A single turn carries every row of the set below to another of its rows. Some are shown first; where does it send the rows asked next?
q_191: [-19 -26  10   1 -15  26 -16  -6  -9   7 -28   8   1  -6  13  12]
q_760: [-30  -7   1  11 -19  13 -23 -12 -13   4  -1  14  24  16  10  -6]
q_103: [-19  -8  -8   1 -15  10  12 -10   7  -5 -15   3  -2  -4  -1  -6]
q_53: [-32 -10  -1  10 -19  12 -22 -18  -3  -7  -3  20  24  11  19  -9]
q_33: [-29  -5   7   3  -7  23 -16  -6 -15   1   3  21  19  10  18  -3]
q_742: [ -1 -17   1   7 -16   6   9  -1  -9 -12 -29  -1  15   2   2   6]
q_75: [-21 -24  11  -2  -8  22  -5  -6 -14  -8 -32   0  -2   1  12   6]
q_281: [  2 -20   4   7 -29   8  -7  -4  -4  -4 -24   6   9  -1  -1  11]
q_629: [-13 -24   2   5  -9  26  20  -5 -13   6 -23   6  17  -2  21   3]
q_716: [-10 -26   1   5 -18  26  16  -8 -10   8 -20  13  20  -7  21   2]
q_187: [-27 -14  -7   9 -14   2 -26 -12  -2   2  -7  13  27  17  17  -3]
q_436: [-29 -16 -14   7   3  15  -4  -1 -14  -7 -25   2   6   8  32   1]
q_940: [-24 -13 -12  -1  -5  14  12  -7   7  11 -15   1   2  -3   9  -3]
q_69: [-20 -14 -18  -2 -11   9 -15  -9  -1  10 -18   8   2  -8  30   3]
q_674: [-27  -9  -1  11 -20   7 -23 -11 -13   6  -1  12  25  19   8  -4]
q_869: [-15 -20 -10   5 -17   1   0  -2 -14 -18 -21  -4  -1  23  23   1]
q_811: [ -7 -20   2   9 -22  27   9  -6  -7  10 -17  16  20 -10  15   6]
q_501: [ -9 -17 -11  -5 -33  -1  -8 -12  -3  -1 -11   6  -7   4  24   2]
q_85: [-21 -27   8  -2 -11  24 -12  -8 -11  -3 -33   5   0  -6  14   8]
q_712: [-19  -8   4   0  -7   4 -27  -1 -12  -2  -3  10  16  19   7   4]
q_109: [-22   2   9 -10 -15  28   3  -7 -16   9 -12   6   8   7  11 -12]
q_235: [  3 -22   0   5 -23   4   1  -4  -6  -9 -28   2  13   1   1   8]
q_983: [-26 -19  -2   7 -28   6 -15 -15  -4   2   1  15  23  22  20  -6]
q_316: [-27  -9   1  11 -23  11 -18 -12 -14   5   2  14  25  19  11  -5]
q_595: [-26 -18  -4  -7 -15  14   6 -10   4   4 -15  -3 -11   4   6  -2]
q_818: [ -3 -15   5   8 -11  20   3 -18  -2 -14  -9   8  33   5   7   0]
q_43: [ -8   1   0  -9 -18  11   6  -2 -12  14 -13  -2  15  15   3  -8]
q_229: [ -9 -28  14  -4 -15  16 -14 -19  -5 -13 -14  -2  12  19   6   6]
q_90: [-17 -20  -7   6 -17  -2  -4 -10  -7 -17 -20  -6   2  21  27   0]
q_570: [-18   6   4  -9  -7  15 -11  -3 -11   3 -22  -1   8   7  -1  -6]
q_393: [-18 -27   5   0   5  29  -9 -17  -5   6 -14   4  26   8  20   6]
q_879: [-30 -16 -11   8   2  12  -6 -10  -9  -7 -23   1  10   7  38  -1]
q_544: [-18  -9 -13  13 -14  15  14  -5 -13 -20 -15  10  14   7  28  -7]
q_765: [-12  -4 -15   3 -26  12   0 -14  -1  -5 -10  17   7 -13  26  -5]
q_642: [-18  -9 -10  14 -16  10  12 -13  -7 -20 -13   7  17   7  32  -7]
q_574: [-12  -8   3   3 -20   8  -5  -3 -12   2   9  16  24  21  11  -2]

q_229 -> q_393
q_574 -> q_712
Where do these go?
q_85 -> q_716
q_674 -> q_760
q_43 -> q_570
q_75 -> q_629
q_501 -> q_69
q_879 -> q_642
q_53 -> q_983
q_595 -> q_940
q_869 -> q_436
q_191 -> q_811

